In the rows, 128 means zero.
Points on a tree of curled strands (28 dimensions, forks, no loops)
J749: [127 129 168 141 110 120  75  85 130  95 152 172 143  56 127 139  96  80
 215 138  94 198 135 106 110  92 152 102]
J796: [121  94 171 148 181 124 143 157 145 123 114  93 104 134 123 162 135 120
 141 163 105 113 156 160  97 139 115  90]
J935: [128  89  80 149 186  69  84 144 181 121 159 126 116 105 117  99 139 140
 148 126  68 137 109 111  85 114 138 116]
J192: [146 154 204  68 132 179 144 138 104 131 218  99 143  79 113 136 130  91
 151 103 170 104 104 149 105 133 141 109]
J972: [161 144  64 138 128 113 179 163 113 145 132 165 148 132 140 101 137  76
 103 208  83 103 109 105 136 116  79 161]
J259: [110 161 100  95 143 166 122 124  90  82 103 136 118 182 148 159 150 162
 104 163 137 134 153 153 160 117 138 170]
J839: [ 96 127 152 146  85 123 103 127 152 151 140 169 113 118  89  79 108 126
 151 130  87 150  90  57 128  97 103 166]
J815: [128  83  82 155 193  58  67 132 189 126 162 127 120 104 112  91 139 152
 155 120  70 145 102 106  93 107 140 117]
J206: [108  91 119 168 106  94 156 118 134 100 125 152 167 145 102 111 133 141
 114  97 170 126 136 120 141 182  94  98]
J824: [140 119 149  71 164 182 181 133  58 105 147 125  92 125 151 152 124 154
 131 182 134  96 182 154 105  99 106 106]
J807: [105 136 146 113 159 207 140 107 114 146 234  82 162  93 129 116 157  41
 171  97 191  64 130  95  62 139 169 144]
J338: [103 136 141 115 160 208 138 100 112 146 231  83 163  90 129 116 163  40
 173  93 192  62 132  91  56 146 171 149]
J212: [140 191 209  62 100 194 153 119  81 149 198 110 130  94 120 137 116 127
 133 118 146 113  92 152 110 111 134 127]
J303: [156  92 160 147  98 110 116 141 131 140 117 115 153 139 122 106  76 127
 158  93 164 176 130 148 137 147 105 115]
J408: [ 98 100  76 163 111  78 162 118 140 127 115 139 151 129 110 108 167 150
  90  97 156 116 123 118 144 175  94  86]
J875: [153 123 111 149 156  89  79 101 175 131 105 139 100 105 130 140 127 144
 140 107 101 125 130 113 128 110 184 126]
J582: [174 104 173 139 101 115  83 143 131 155 125 118 135 112 127 104  43 107
 190 113 134 202 128 153 126 113 124 108]
J364: [ 99  92 107 171 108  90 164 114 136  90 124 161 172 146  97 112 142 147
 104 100 170 114 135 115 144 192  93  94]
J425: [109 162  99  98 141 163 118 125  91  82 100 136 121 185 147 159 150 163
 101 163 138 136 150 152 163 118 140 174]
J646: [102 102  66 159 112  75 160 120 142 141 111 130 142 123 116 105 171 146
  89  96 150 118 121 121 143 170  95  86]
J216: [175 108 161 127 105 133  82 158 123 154 106  96 140 154 141 107  46 131
 162  99 157 214 124 171 147 126 124 132]
J801: [169  93 167 142  98 115 104 149 131 152 114 106 149 139 128 103  56 126
 168  92 161 190 126 156 137 138 109 118]
J362: [125  91 136 160 102 101 142 126 133 115 124 138 162 140 109 110 115 133
 132  94 168 144 134 130 138 169  97 105]
J497: [102 167  96 104 132 155  99 128  98  82  91 135 132 196 144 156 152 167
  93 163 141 146 139 145 177 123 145 189]
J158: [114 102  26 138 115  66 159 123 154 180 102 102  99  97 140  87 176 131
  95  92 130 115 115 131 136 159  99 101]
J447: [128  92  81 145 183  76  91 149 177 119 156 123 114 107 120 102 141 135
 145 128  69 131 111 112  80 117 137 116]
J515: [ 99 125 145 146  85 123 109 131 147 148 142 170 119 119  88  77 111 119
 150 141  87 149  88  59 128  99  98 169]
J689: [136 200 203  71  96 192 156 113  88 157 185 114 123 108 128 142 102 132
 124 124 137 113  95 147 115  90 140 137]
J142: [150 140  80 141 120 117 168 157 118 144 132 166 145 128 131  96 134  82
 113 198  85 110 104  98 136 113  80 163]
J268: [128  83  81 156 193  59  67 132 189 125 162 128 119 104 112  91 139 152
 156 120  70 145 102 105  93 108 140 116]
J105: [ 94 124 150 145  83 123 104 127 150 150 143 171 116 118  86  75 109 125
 152 134  87 153  87  54 126  97  99 170]
J41: [121 141 127 129 134 137 105 154 115 119  79 112 128 175 145 167 145 128
  92 168 116 141 148 155 175 139 135 156]
J320: [152 119 108 150 158  86  77 103 176 131 109 138 101 104 127 137 128 146
 141 109  99 127 128 111 126 110 182 126]
J388: [ 99 168  95 112 123 147  83 131 105  82  82 135 145 201 140 153 154 170
  84 162 145 156 132 139 191 128 148 204]
J152: [124 130 115 144 100 122 137 144 132 144 137 168 133 122 106  86 123  99
 133 172  87 129  94  79 134 108  88 166]
J573: [135 129 137  77 161 181 172 127  64  95 135 129  98 137 154 155 130 154
 125 174 137 105 184 155 116 101 114 122]
J804: [127  95  88 138 178  91 106 155 167 115 153 118 110 108 123 113 145 126
 136 132  74 119 115 115  71 123 134 113]
J508: [132 105 165 142 165 132 162 179 132 130  84  77 121 138 146 184 139 106
 116 195  99 114 172 171 108 143 109  84]
J710: [152 186 165 112 102 157 140  86 129 141 111 142  98 120 151 170  97 132
 118 107 124 123 120 140 116 102 182 129]
J936: [142 195 179  97  99 170 148  93 116 148 140 132 109 114 140 159  99 133
 120 115 130 120 110 143 110  98 163 135]
J171: [167 159 147 134 115 132 106  77 158 141  61 151  98 121 157 179 100 125
 128  94 109 105 155 115 147  97 203 126]
J24: [143 186 209  61 104 189 150 120  83 143 199 109 131  89 117 136 121 123
 136 113 150 113  93 152 109 120 134 124]
J709: [177 165 148 134 115 131 109  78 156 137  60 148  92 125 163 188  96 124
 124  90 113 106 152 128 145 103 213 120]
J397: [106 104  50 152 114  69 158 121 146 157 106 118 126 113 125 100 175 140
  90  95 141 119 118 124 140 163  97  91]
J768: [ 94  91 103 174 108  88 166 112 136  87 123 164 172 147  95 112 145 150
  99 100 171 109 135 113 144 194  92  92]
J534: [120  94 165 145 182 124 139 153 146 122 122  96 102 132 121 156 137 122
 140 156 104 111 150 154  92 137 117  92]
J187: [122  92 134 161 103  99 145 125 133 112 124 140 163 141 108 110 118 134
 129  94 168 141 135 128 139 172  97 104]
J186: [128 115 156 137 165 136 145 177 125 127  83  87 126 149 151 184 137 115
 105 187 103 121 162 164 124 141 116  95]
J43: [142 137  91 142 114 118 158 153 123 143 134 166 142 126 123  93 130  87
 119 190  86 116 100  91 136 112  82 165]
J369: [187  94 173 134 100 120  89 158 130 168 112  97 144 141 137 100  32 126
 178  91 156 209 124 167 136 124 113 118]
J984: [139 198 186  89  98 177 151  98 107 151 155 127 114 112 136 153 100 132
 122 118 132 118 105 144 110  95 155 136]
J220: [127 120 153 135 161 138 135 174 121 127  83  91 128 154 151 183 136 119
  99 183 104 126 159 162 133 140 120 102]
J741: [127  92 138 159 102 101 141 127 133 115 123 138 161 140 110 109 114 133
 133  93 167 145 134 130 138 169  97 105]
J593: [104 161 101 115 121 142  90 135 108  89  81 129 140 194 139 155 154 160
  89 163 139 151 136 143 186 130 145 196]
J871: [108 104  45 150 115  68 159 122 148 163 105 114 120 110 129  97 176 138
  91  94 138 119 116 126 140 162  99  92]
J964: [148 161 207  64 126 178 144 133 100 132 211 103 140  77 112 137 130  99
 148 104 165 107 100 153 105 135 139 109]
J19: [134 132 133  78 160 180 169 126  66  92 132 130  99 139 154 155 131 154
 123 172 137 106 183 155 118 103 117 125]
J358: [ 98  99  78 164 110  79 162 118 139 126 115 140 152 130 109 108 165 150
  90  97 157 115 123 118 144 176  94  86]
J852: [109 134 154 147  96 124 109 126 153 151 120 163 109 117 114 101 110 129
 152 119  86 130 108  73 137  99 123 154]
J836: [118 145 121 127 127 137 101 149 114 113  80 114 130 178 142 163 149 134
  92 167 122 144 146 152 179 138 138 168]
J960: [115 102  23 136 114  66 159 123 155 182 102 100  95  95 141  86 177 129
  96  92 129 113 114 132 135 159 100 103]
J71: [137 137 128 118 116 147  82 147 108 120  91 109 138 177 143 127  96 146
 123 128 155 194 130 160 169 131 141 168]
J238: [137 129 138  77 161 180 173 127  62  96 137 129  97 135 153 154 130 153
 126 175 136 103 183 155 114 102 113 120]
J545: [148 162 206  64 124 178 144 132  98 132 211 103 139  78 113 137 129 101
 148 104 163 108  99 153 105 135 138 110]
J893: [107 137 151 111 158 207 141 111 115 145 236  83 162  94 128 118 153  43
 169  98 192  65 129  97  67 134 168 142]
J683: [112 160 102  95 143 167 126 123  87  83 105 135 116 180 148 159 148 160
 105 163 137 132 155 154 157 116 137 167]
J782: [169 147 129 141 137 110  95  89 170 134  76 144  93 113 147 168 110 135
 134 102 110 113 142 120 138 106 203 122]
J742: [104 164 100 112 123 148  83 134 104  89  82 132 144 199 141 150 144 167
  89 156 146 163 131 143 187 127 148 199]
J578: [140 145 148 137 110 139 115  87 150 146  76 158 108 117 149 153 108 125
 140 106 108 101 153  97 147  89 173 143]
J486: [117 133 149 147 102 130 118 115 150 147 100 161 110 118 134 124 114 127
 154 114  93 106 131  82 145  95 139 151]
J927: [ 96  97  85 168 109  82 163 117 138 113 118 148 159 136 104 110 160 152
  91  98 162 113 127 116 144 182  93  86]
J799: [126  95  89 137 179  91 107 156 166 116 153 117 109 109 124 114 145 126
 136 133  73 118 116 116  71 123 133 112]

How do the paths from each line's first point branch along the strands? (one pair of brackets a fork, the group with the point earlier in the line first; the first line done for you)
J984 (J238 J972 J964 J358) -> (((J238 J358) J972) J964)
J187 (J964 J152 J19 J408) -> (((J964 J152) J19) J408)
J984 (J871 J964 J683 J105) -> (((J871 J683) J105) J964)
J689 (J19 J964 J43 J364) -> (((J19 J364) J43) J964)
J964 (J425 J972 J158 J338) -> (((J425 J158) J972) J338)
J534 (J801 J683 J582 J935) -> (((J801 J582) J683) J935)
J741 (J534 J646 J683 J749) -> (((J534 J683) J749) J646)
J362 (J105 J338 J408 J425) -> (((J105 J338) J425) J408)
J984 (J364 J573 J839 J212) -> (((J364 J573) J839) J212)
J741 (J364 J582 J683 J186) -> (J364 (J582 (J683 J186)))
J212 (J824 J43 J964 J216) -> (((J824 J216) J43) J964)
J303 (J105 J358 J238 J24) -> (((J105 J24) J238) J358)
J212 (J683 J801 J515 J807) -> (((J683 J801) J515) J807)
J192 (J369 J807 J972 J683) -> (((J369 J683) J972) J807)
J545 (J801 J338 J142 J824) -> (((J801 J824) J142) J338)
J801 (J893 J972 J362 J19) -> (((J893 J972) J19) J362)
J936 (J19 J582 J515 J964) -> (((J19 J582) J515) J964)
J984 (J238 J187 J152 J338) -> (((J238 J187) J152) J338)
J689 (J206 J852 J338 J425) -> (((J206 J425) J852) J338)
J362 (J515 J158 J19 J936) -> (((J515 J936) J19) J158)
J801 (J689 J972 J573 J408) -> (((J689 J972) J573) J408)
